In the data rows, the value 128 means zero.
Each row below has a hidden score, from 0 to 20, with 10 about the middle. What is it? The score is a weighted sum of the row's numbers plus the product of two more (or one squared), each taken from its middle value.
[121, 146, 135, 107, 155, 82, 166, 98, 116, 92, 168, 159, 189, 123, 151, 140, 101, 112, 139, 128, 142, 151, 172, 96] ~ 13
[98, 106, 159, 147, 126, 90, 125, 97, 115, 81, 98, 79, 103, 133, 95, 73, 89, 113, 141, 105, 133, 111, 128, 119] ~ 12
[101, 98, 126, 101, 69, 80, 150, 87, 94, 138, 118, 105, 95, 109, 83, 145, 105, 125, 119, 102, 179, 145, 91, 90] ~ 9
[92, 169, 75, 165, 54, 92, 110, 195, 219, 197, 139, 149, 184, 122, 195, 81, 180, 113, 113, 196, 89, 102, 173, 197] ~ 15
[114, 159, 139, 166, 147, 89, 105, 89, 158, 211, 102, 90, 130, 120, 181, 142, 159, 128, 127, 112, 85, 100, 176, 159] ~ 11
[87, 71, 150, 79, 123, 190, 182, 96, 128, 153, 113, 110, 98, 118, 104, 131, 188, 116, 128, 117, 112, 104, 63, 162] ~ 11
[97, 78, 142, 98, 62, 170, 159, 98, 99, 97, 161, 151, 128, 130, 124, 159, 197, 139, 129, 76, 126, 117, 66, 162] ~ 14
[115, 120, 92, 151, 152, 97, 97, 155, 150, 114, 144, 167, 111, 122, 70, 156, 80, 114, 135, 214, 147, 192, 68, 161] ~ 7
[133, 155, 140, 172, 86, 174, 112, 132, 111, 108, 104, 113, 95, 132, 79, 108, 107, 120, 138, 89, 133, 101, 139, 125] ~ 10
[86, 108, 139, 57, 97, 182, 147, 97, 130, 104, 105, 108, 98, 107, 125, 123, 156, 110, 130, 92, 115, 103, 64, 151] ~ 10
[192, 153, 121, 156, 124, 185, 84, 183, 114, 83, 137, 192, 112, 132, 136, 170, 156, 166, 139, 174, 80, 115, 178, 104] ~ 11
[98, 71, 132, 152, 54, 79, 143, 113, 114, 127, 136, 135, 95, 139, 135, 187, 85, 133, 139, 178, 195, 217, 92, 122] ~ 15
[133, 146, 159, 144, 171, 85, 103, 105, 167, 169, 99, 92, 116, 115, 158, 131, 133, 147, 136, 63, 81, 96, 175, 123] ~ 11
[146, 155, 137, 99, 143, 108, 164, 95, 127, 90, 144, 130, 163, 113, 156, 109, 90, 157, 126, 78, 127, 122, 164, 92] ~ 13
[90, 136, 127, 102, 212, 116, 103, 118, 84, 112, 158, 160, 185, 149, 208, 72, 116, 119, 123, 110, 212, 129, 132, 105] ~ 13
[86, 155, 137, 180, 126, 82, 91, 114, 117, 115, 102, 130, 98, 117, 78, 80, 118, 144, 132, 159, 129, 132, 94, 164] ~ 13
[166, 107, 119, 123, 190, 180, 191, 203, 73, 103, 95, 125, 102, 123, 135, 79, 122, 182, 119, 160, 207, 132, 97, 57] ~ 10
[90, 79, 156, 138, 67, 76, 166, 88, 106, 117, 114, 131, 99, 128, 86, 133, 88, 109, 139, 103, 175, 166, 92, 106] ~ 14
[106, 100, 94, 61, 70, 130, 114, 140, 204, 207, 190, 172, 252, 111, 181, 69, 147, 138, 120, 193, 87, 105, 184, 162] ~ 9
[157, 68, 133, 100, 161, 96, 140, 98, 126, 147, 112, 119, 159, 112, 180, 88, 102, 120, 122, 77, 98, 107, 175, 137] ~ 11
[100, 91, 132, 151, 84, 113, 141, 92, 101, 144, 106, 123, 94, 146, 155, 165, 101, 109, 110, 156, 203, 190, 92, 111] ~ 9
[94, 89, 133, 69, 140, 99, 159, 95, 115, 82, 135, 134, 149, 132, 149, 99, 66, 119, 150, 110, 130, 146, 157, 121] ~ 13
[96, 132, 89, 127, 120, 87, 108, 139, 175, 225, 153, 153, 179, 123, 180, 71, 124, 121, 128, 185, 96, 106, 163, 140] ~ 8
[171, 65, 143, 104, 150, 84, 143, 123, 109, 91, 95, 81, 133, 109, 162, 101, 89, 135, 131, 89, 102, 97, 174, 108] ~ 12
[128, 178, 135, 167, 97, 91, 99, 147, 128, 90, 113, 150, 95, 143, 125, 154, 101, 124, 133, 202, 174, 189, 101, 163] ~ 14
[123, 157, 112, 142, 135, 103, 97, 134, 157, 123, 98, 119, 103, 113, 86, 89, 130, 110, 137, 177, 138, 134, 68, 144] ~ 8
[115, 160, 113, 159, 130, 80, 92, 138, 135, 120, 120, 142, 93, 125, 76, 132, 84, 118, 114, 190, 149, 158, 72, 153] ~ 6
[89, 155, 141, 146, 133, 136, 91, 98, 134, 112, 99, 90, 103, 114, 83, 59, 129, 109, 136, 147, 121, 119, 78, 154] ~ 10
[214, 196, 109, 180, 155, 74, 240, 222, 116, 190, 255, 252, 115, 165, 136, 71, 181, 138, 130, 176, 82, 228, 180, 157] ~ 13
[132, 174, 130, 169, 102, 99, 95, 128, 127, 77, 106, 138, 97, 124, 116, 132, 94, 122, 130, 191, 171, 165, 82, 142] ~ 11
[107, 104, 99, 51, 172, 76, 150, 162, 149, 108, 211, 152, 173, 121, 120, 189, 94, 109, 121, 190, 155, 179, 106, 116] ~ 5
[134, 76, 104, 82, 53, 112, 128, 117, 206, 223, 167, 156, 254, 114, 180, 87, 132, 135, 128, 169, 83, 96, 184, 149] ~ 10
[116, 157, 114, 95, 155, 101, 146, 101, 139, 89, 152, 126, 165, 120, 150, 134, 86, 128, 133, 122, 128, 131, 165, 110] ~ 10
[90, 149, 142, 136, 118, 167, 108, 93, 121, 122, 98, 80, 107, 122, 74, 107, 149, 127, 133, 85, 119, 88, 100, 144] ~ 9
[115, 129, 89, 162, 154, 108, 109, 162, 155, 150, 149, 143, 108, 119, 79, 153, 92, 119, 124, 186, 138, 158, 68, 147] ~ 5
[102, 163, 114, 169, 138, 74, 81, 144, 152, 129, 108, 142, 97, 120, 80, 121, 101, 110, 130, 197, 137, 153, 63, 162] ~ 8
[234, 55, 74, 141, 154, 192, 155, 255, 73, 79, 110, 171, 93, 117, 101, 120, 93, 187, 111, 169, 181, 106, 148, 70] ~ 6
[91, 75, 102, 105, 153, 101, 148, 136, 154, 90, 166, 154, 136, 115, 92, 166, 59, 113, 128, 190, 150, 183, 104, 141] ~ 9
[118, 106, 74, 91, 128, 95, 121, 118, 183, 215, 148, 156, 202, 110, 194, 67, 111, 122, 99, 153, 82, 92, 165, 141] ~ 5
[104, 77, 150, 148, 95, 104, 158, 108, 112, 111, 98, 96, 108, 130, 80, 90, 60, 124, 137, 65, 155, 120, 129, 115] ~ 14
[97, 157, 126, 129, 96, 187, 82, 122, 86, 122, 119, 134, 106, 124, 144, 111, 130, 130, 128, 86, 160, 105, 65, 135] ~ 8
[87, 105, 145, 67, 135, 170, 140, 89, 147, 136, 97, 112, 112, 119, 93, 112, 158, 130, 131, 114, 111, 93, 66, 142] ~ 8
[87, 157, 139, 176, 126, 90, 91, 104, 135, 123, 98, 126, 95, 127, 74, 92, 125, 139, 144, 162, 134, 145, 90, 157] ~ 13
[174, 149, 131, 161, 136, 161, 106, 162, 122, 79, 97, 149, 100, 124, 154, 152, 122, 135, 144, 136, 90, 110, 188, 108] ~ 12
[87, 114, 145, 117, 100, 74, 157, 85, 100, 130, 147, 151, 96, 129, 149, 188, 111, 121, 126, 148, 216, 228, 84, 99] ~ 13
[195, 85, 123, 147, 54, 176, 158, 207, 88, 126, 94, 140, 101, 113, 101, 121, 66, 174, 140, 149, 131, 103, 167, 86] ~ 13
[97, 185, 161, 132, 206, 199, 106, 96, 61, 99, 95, 73, 141, 162, 186, 135, 66, 178, 124, 107, 233, 192, 124, 127] ~ 17
[158, 106, 129, 127, 146, 101, 125, 111, 108, 78, 97, 78, 110, 117, 152, 105, 97, 123, 116, 83, 120, 97, 161, 106] ~ 9
[121, 171, 133, 147, 96, 135, 89, 126, 132, 93, 98, 116, 96, 122, 124, 107, 125, 118, 134, 167, 156, 152, 96, 166] ~ 13
[93, 66, 147, 85, 131, 189, 177, 94, 122, 144, 115, 122, 96, 112, 101, 141, 169, 107, 134, 108, 98, 86, 74, 157] ~ 9
[91, 85, 99, 103, 154, 89, 132, 150, 150, 100, 180, 140, 152, 111, 86, 185, 70, 121, 148, 206, 145, 200, 103, 139] ~ 10
[200, 183, 131, 174, 114, 192, 92, 195, 102, 99, 146, 182, 100, 121, 146, 188, 162, 134, 147, 165, 83, 153, 179, 125] ~ 15
[91, 214, 89, 211, 121, 101, 248, 178, 72, 101, 255, 245, 228, 113, 171, 165, 197, 111, 131, 172, 108, 139, 91, 145] ~ 16
[150, 148, 133, 135, 89, 94, 100, 90, 176, 224, 106, 107, 204, 140, 203, 142, 161, 111, 133, 101, 86, 100, 173, 147] ~ 9
[103, 154, 119, 156, 142, 90, 99, 135, 146, 126, 99, 120, 103, 110, 76, 86, 131, 112, 135, 189, 124, 154, 73, 160] ~ 10
[91, 143, 128, 176, 137, 73, 85, 129, 142, 127, 109, 138, 100, 116, 70, 104, 120, 117, 135, 180, 133, 149, 76, 145] ~ 10
[110, 92, 133, 109, 165, 177, 136, 184, 223, 158, 225, 161, 255, 133, 130, 62, 149, 123, 87, 193, 100, 108, 168, 170] ~ 6
[173, 128, 113, 137, 122, 105, 143, 100, 241, 127, 97, 81, 226, 204, 127, 187, 192, 115, 101, 116, 106, 129, 157, 178] ~ 7
[162, 158, 135, 119, 131, 100, 179, 88, 108, 96, 165, 136, 188, 106, 166, 126, 108, 145, 119, 83, 140, 123, 164, 90] ~ 13
[88, 128, 76, 191, 119, 90, 209, 157, 88, 120, 247, 232, 190, 136, 180, 181, 202, 132, 133, 157, 121, 126, 81, 146] ~ 15
[101, 134, 131, 151, 146, 93, 90, 106, 147, 108, 95, 105, 95, 108, 72, 103, 99, 108, 144, 171, 137, 128, 92, 130] ~ 9
[107, 148, 125, 161, 99, 100, 90, 100, 194, 227, 95, 109, 170, 117, 197, 136, 173, 107, 116, 129, 86, 92, 181, 166] ~ 9
[129, 165, 121, 114, 155, 106, 166, 93, 123, 101, 154, 125, 171, 111, 164, 122, 86, 144, 122, 90, 130, 126, 168, 92] ~ 12
[90, 61, 142, 120, 131, 86, 144, 96, 108, 100, 119, 132, 119, 120, 118, 115, 68, 131, 138, 120, 140, 145, 130, 126] ~ 14
[199, 136, 141, 137, 159, 96, 96, 123, 138, 181, 95, 105, 135, 158, 191, 169, 158, 147, 132, 115, 85, 111, 183, 119] ~ 6
[111, 86, 145, 122, 137, 76, 147, 110, 112, 81, 104, 94, 124, 129, 128, 80, 80, 121, 138, 106, 129, 118, 156, 126] ~ 14
[166, 173, 121, 124, 143, 104, 172, 93, 107, 97, 153, 131, 183, 106, 166, 120, 115, 159, 118, 79, 135, 117, 173, 81] ~ 13
[94, 117, 103, 155, 150, 97, 121, 137, 148, 101, 140, 156, 115, 117, 81, 149, 66, 111, 128, 188, 145, 167, 78, 139] ~ 8
[121, 123, 114, 100, 160, 102, 144, 134, 165, 174, 93, 113, 105, 113, 76, 63, 152, 135, 115, 178, 108, 119, 68, 159] ~ 8
[151, 75, 156, 76, 131, 87, 166, 111, 119, 83, 110, 110, 153, 112, 150, 61, 63, 133, 130, 67, 123, 113, 165, 98] ~ 15
[102, 143, 130, 127, 105, 157, 106, 104, 115, 88, 98, 81, 109, 118, 115, 63, 135, 111, 133, 124, 137, 112, 73, 126] ~ 10
[196, 141, 130, 162, 132, 167, 100, 166, 113, 79, 101, 143, 94, 130, 146, 163, 126, 152, 132, 133, 90, 106, 174, 119] ~ 9
[123, 197, 119, 142, 159, 83, 147, 97, 132, 92, 179, 151, 182, 122, 159, 144, 102, 125, 122, 126, 136, 142, 170, 90] ~ 11
[91, 73, 165, 90, 111, 187, 193, 99, 134, 161, 133, 128, 108, 113, 109, 154, 191, 134, 153, 93, 109, 96, 65, 176] ~ 19
[86, 165, 125, 169, 143, 89, 83, 106, 158, 216, 103, 127, 127, 130, 169, 102, 160, 113, 122, 155, 92, 103, 148, 167] ~ 9
[143, 152, 88, 145, 127, 76, 96, 159, 129, 120, 119, 154, 96, 150, 92, 134, 121, 111, 119, 198, 148, 170, 84, 164] ~ 7
[128, 160, 142, 164, 161, 127, 75, 111, 122, 138, 97, 77, 102, 114, 163, 148, 146, 131, 149, 64, 85, 100, 181, 129] ~ 11
[87, 155, 151, 144, 124, 162, 104, 99, 119, 132, 95, 77, 103, 122, 81, 116, 149, 122, 129, 92, 112, 95, 98, 140] ~ 9
[94, 135, 146, 97, 126, 155, 130, 110, 147, 134, 99, 87, 97, 105, 103, 91, 153, 110, 138, 127, 113, 93, 75, 161] ~ 11
[118, 104, 96, 102, 130, 88, 135, 101, 162, 191, 175, 159, 223, 107, 206, 81, 92, 110, 128, 165, 82, 110, 188, 140] ~ 9
[114, 162, 161, 175, 155, 96, 79, 91, 140, 169, 105, 87, 126, 116, 182, 137, 159, 145, 156, 94, 82, 105, 182, 146] ~ 14
[255, 64, 109, 141, 154, 177, 154, 255, 74, 95, 134, 205, 93, 126, 90, 139, 89, 242, 112, 181, 165, 94, 158, 45] ~ 6
[151, 72, 101, 92, 109, 122, 187, 188, 113, 120, 223, 213, 116, 114, 74, 174, 195, 120, 146, 154, 81, 160, 150, 147] ~ 11
[132, 170, 144, 104, 142, 88, 161, 90, 143, 92, 157, 137, 189, 125, 156, 122, 98, 108, 138, 113, 129, 137, 171, 95] ~ 13
[128, 166, 121, 138, 97, 195, 80, 140, 94, 78, 124, 159, 94, 118, 74, 165, 148, 108, 132, 131, 106, 99, 138, 123] ~ 7
[212, 142, 142, 140, 167, 111, 94, 139, 126, 157, 97, 116, 131, 154, 196, 176, 151, 128, 139, 117, 83, 117, 189, 123] ~ 7
[100, 163, 122, 155, 99, 134, 77, 117, 107, 90, 97, 109, 97, 111, 112, 97, 116, 123, 132, 167, 157, 149, 80, 151] ~ 11
[111, 107, 117, 75, 121, 182, 140, 121, 105, 125, 151, 161, 95, 110, 82, 165, 169, 108, 124, 100, 95, 96, 125, 142] ~ 6
[92, 152, 133, 137, 140, 100, 104, 120, 154, 127, 103, 94, 101, 128, 83, 76, 140, 107, 145, 172, 124, 140, 62, 157] ~ 10
[126, 158, 132, 140, 68, 185, 94, 156, 109, 82, 142, 142, 103, 132, 92, 148, 160, 114, 136, 137, 123, 98, 117, 121] ~ 6
[101, 129, 110, 155, 166, 89, 75, 123, 154, 152, 110, 123, 112, 116, 109, 87, 118, 108, 130, 163, 110, 110, 116, 128] ~ 6
[108, 179, 127, 118, 144, 95, 157, 88, 130, 88, 179, 145, 189, 125, 154, 150, 93, 119, 131, 129, 137, 143, 161, 113] ~ 11
[86, 128, 155, 130, 154, 131, 143, 97, 167, 222, 100, 87, 98, 116, 160, 156, 180, 113, 127, 109, 86, 92, 161, 161] ~ 13
[120, 80, 152, 163, 134, 179, 145, 151, 93, 114, 96, 111, 100, 128, 136, 64, 60, 134, 127, 117, 182, 119, 96, 102] ~ 11
[93, 148, 101, 147, 74, 80, 106, 127, 212, 212, 119, 151, 213, 116, 193, 135, 179, 123, 114, 181, 99, 92, 187, 175] ~ 13
[151, 149, 126, 168, 81, 190, 130, 157, 89, 137, 112, 163, 98, 119, 116, 118, 92, 129, 130, 139, 154, 94, 101, 86] ~ 8
[136, 143, 138, 161, 158, 146, 80, 117, 127, 158, 96, 123, 100, 108, 152, 148, 152, 134, 129, 86, 82, 92, 171, 120] ~ 10
[91, 70, 134, 149, 134, 142, 152, 97, 98, 116, 99, 87, 99, 139, 175, 175, 126, 117, 114, 91, 219, 179, 88, 81] ~ 11
[108, 115, 139, 101, 112, 193, 134, 92, 122, 137, 111, 100, 102, 130, 68, 134, 161, 115, 128, 58, 105, 87, 102, 145] ~ 7
[181, 69, 145, 76, 150, 73, 155, 123, 101, 80, 97, 71, 146, 117, 170, 100, 80, 132, 133, 91, 108, 107, 185, 100] ~ 12
[98, 113, 145, 54, 132, 185, 141, 91, 145, 146, 93, 96, 96, 108, 94, 104, 152, 111, 121, 128, 116, 98, 69, 157] ~ 7
[207, 134, 110, 154, 99, 92, 132, 86, 190, 163, 99, 71, 204, 215, 156, 160, 186, 116, 91, 65, 106, 134, 149, 173] ~ 5
[107, 91, 129, 62, 150, 96, 156, 97, 108, 83, 130, 144, 157, 121, 155, 115, 65, 128, 126, 115, 131, 142, 158, 125] ~ 11
[157, 153, 127, 144, 116, 193, 106, 159, 108, 119, 148, 169, 102, 107, 107, 178, 173, 109, 144, 139, 98, 115, 157, 127] ~ 9
[152, 59, 145, 82, 153, 75, 159, 108, 111, 89, 100, 92, 144, 108, 149, 68, 60, 126, 127, 56, 116, 95, 173, 104] ~ 13
[110, 142, 138, 175, 61, 135, 117, 99, 98, 116, 97, 114, 96, 109, 118, 118, 70, 120, 122, 125, 181, 137, 66, 120] ~ 11
[164, 151, 129, 107, 152, 105, 171, 110, 141, 99, 141, 122, 173, 117, 159, 101, 101, 143, 130, 70, 126, 111, 172, 82] ~ 13
[96, 131, 150, 114, 130, 173, 141, 95, 124, 125, 106, 98, 106, 124, 84, 147, 175, 127, 136, 71, 102, 97, 113, 146] ~ 10
[140, 150, 141, 135, 109, 197, 115, 134, 112, 117, 133, 146, 93, 112, 100, 165, 155, 107, 133, 106, 95, 101, 147, 153] ~ 8
[91, 108, 128, 129, 128, 96, 155, 91, 92, 122, 119, 117, 101, 128, 149, 179, 121, 114, 122, 98, 210, 185, 87, 86] ~ 11
[139, 61, 112, 120, 161, 104, 122, 178, 159, 94, 186, 166, 129, 158, 79, 191, 79, 132, 112, 188, 159, 184, 67, 126] ~ 3
[94, 92, 144, 149, 133, 88, 109, 87, 125, 87, 95, 85, 109, 123, 98, 73, 76, 107, 132, 105, 128, 117, 131, 111] ~ 12
[113, 141, 128, 125, 139, 189, 125, 128, 102, 112, 127, 153, 110, 128, 107, 175, 178, 107, 131, 105, 85, 112, 149, 134] ~ 10
[91, 131, 145, 154, 126, 91, 108, 91, 119, 109, 95, 93, 98, 125, 106, 61, 100, 106, 125, 112, 125, 112, 117, 135] ~ 10
[194, 151, 161, 168, 161, 128, 93, 132, 146, 152, 97, 97, 132, 124, 183, 157, 148, 108, 143, 90, 79, 109, 195, 129] ~ 12
[182, 160, 156, 180, 101, 83, 127, 97, 197, 178, 100, 71, 200, 198, 158, 183, 200, 137, 127, 75, 97, 153, 157, 183] ~ 12
[218, 152, 100, 161, 130, 187, 76, 207, 109, 87, 145, 196, 106, 144, 139, 178, 153, 170, 134, 177, 83, 113, 179, 108] ~ 6
[111, 173, 113, 116, 150, 95, 170, 99, 108, 99, 177, 141, 181, 110, 149, 150, 104, 116, 124, 124, 142, 152, 158, 96] ~ 11
[95, 57, 147, 87, 123, 193, 178, 88, 122, 154, 136, 104, 104, 122, 107, 158, 197, 132, 145, 91, 110, 108, 64, 169] ~ 15
[114, 148, 122, 127, 80, 194, 86, 138, 97, 94, 129, 180, 96, 117, 71, 141, 132, 128, 135, 120, 113, 89, 124, 109] ~ 8
[90, 173, 109, 52, 57, 92, 152, 110, 89, 141, 203, 179, 115, 127, 106, 200, 124, 146, 139, 199, 214, 255, 63, 104] ~ 12
[115, 84, 145, 88, 135, 92, 160, 100, 124, 81, 128, 119, 150, 115, 134, 104, 73, 109, 146, 115, 132, 123, 159, 107] ~ 13
[99, 119, 127, 169, 73, 97, 136, 102, 116, 101, 109, 109, 96, 112, 112, 136, 65, 117, 111, 112, 175, 125, 72, 119] ~ 10
[107, 113, 134, 88, 127, 189, 148, 99, 128, 124, 125, 139, 106, 122, 74, 154, 180, 132, 133, 73, 99, 95, 122, 149] ~ 10
[94, 127, 137, 53, 73, 183, 127, 100, 109, 83, 122, 147, 108, 115, 121, 129, 154, 124, 118, 57, 126, 95, 64, 154] ~ 9
[141, 140, 151, 165, 154, 110, 89, 113, 136, 136, 105, 77, 118, 121, 172, 141, 133, 115, 147, 62, 88, 108, 190, 124] ~ 11
[96, 148, 131, 179, 141, 73, 101, 127, 145, 113, 113, 152, 111, 112, 74, 116, 96, 147, 140, 176, 130, 135, 94, 141] ~ 12
[147, 198, 107, 69, 197, 169, 147, 200, 82, 159, 100, 118, 106, 117, 167, 147, 146, 198, 106, 151, 223, 156, 83, 36] ~ 5
[154, 179, 154, 170, 150, 135, 87, 114, 126, 201, 97, 87, 113, 124, 182, 172, 176, 108, 130, 81, 80, 122, 179, 146] ~ 9
[140, 160, 112, 96, 153, 99, 149, 100, 123, 91, 165, 140, 170, 117, 145, 138, 89, 114, 131, 128, 143, 131, 161, 98] ~ 8
[163, 150, 142, 153, 162, 122, 101, 114, 152, 198, 99, 116, 122, 133, 200, 169, 174, 112, 132, 71, 84, 115, 193, 154] ~ 9
[143, 192, 111, 65, 202, 154, 156, 180, 57, 159, 98, 73, 102, 110, 169, 171, 164, 164, 97, 133, 242, 182, 65, 22] ~ 5
[154, 161, 148, 179, 121, 157, 99, 128, 93, 100, 100, 92, 96, 120, 141, 153, 137, 121, 143, 102, 105, 111, 167, 118] ~ 11
[103, 130, 108, 156, 52, 76, 208, 178, 109, 97, 253, 223, 159, 135, 137, 171, 207, 140, 151, 155, 93, 147, 100, 157] ~ 17
[157, 93, 121, 151, 159, 143, 130, 105, 83, 123, 117, 126, 93, 219, 192, 203, 117, 121, 110, 167, 242, 223, 135, 102] ~ 12
[157, 159, 144, 168, 92, 75, 100, 100, 188, 220, 98, 81, 162, 161, 189, 174, 174, 121, 128, 67, 85, 112, 178, 140] ~ 9
[159, 151, 130, 145, 131, 187, 100, 156, 113, 119, 145, 165, 104, 111, 113, 179, 165, 119, 135, 138, 90, 111, 159, 125] ~ 8
[195, 74, 110, 74, 148, 157, 182, 202, 122, 184, 217, 207, 96, 130, 144, 157, 204, 120, 137, 171, 90, 199, 183, 149] ~ 9
[157, 141, 127, 144, 91, 185, 75, 167, 112, 103, 121, 184, 97, 105, 69, 150, 124, 148, 133, 138, 110, 87, 151, 113] ~ 8
[88, 113, 140, 89, 120, 190, 150, 117, 106, 131, 138, 161, 98, 129, 79, 174, 176, 139, 137, 90, 93, 115, 138, 158] ~ 11
[146, 161, 152, 153, 152, 163, 90, 111, 129, 156, 105, 122, 98, 111, 143, 167, 158, 118, 132, 89, 86, 97, 158, 129] ~ 8
[120, 147, 103, 157, 161, 83, 96, 144, 167, 165, 110, 145, 95, 117, 74, 111, 135, 109, 126, 197, 120, 147, 69, 159] ~ 6
[128, 148, 140, 139, 126, 185, 124, 124, 120, 115, 124, 154, 100, 125, 94, 183, 170, 115, 143, 103, 93, 105, 151, 135] ~ 9
[123, 154, 151, 179, 111, 176, 102, 116, 112, 94, 93, 118, 93, 125, 95, 129, 115, 110, 143, 92, 116, 93, 147, 124] ~ 11
[87, 155, 145, 92, 197, 175, 86, 99, 73, 91, 97, 123, 139, 171, 189, 106, 59, 126, 131, 68, 219, 167, 121, 102] ~ 9
[87, 81, 159, 68, 113, 189, 153, 95, 142, 156, 117, 95, 94, 119, 102, 129, 176, 109, 133, 103, 111, 100, 68, 161] ~ 10
[229, 143, 81, 143, 132, 189, 86, 206, 84, 84, 157, 208, 112, 148, 137, 172, 158, 170, 129, 175, 86, 117, 182, 99] ~ 5
[195, 131, 129, 158, 152, 178, 110, 161, 133, 175, 144, 177, 100, 161, 162, 172, 185, 145, 139, 150, 80, 131, 181, 132] ~ 6
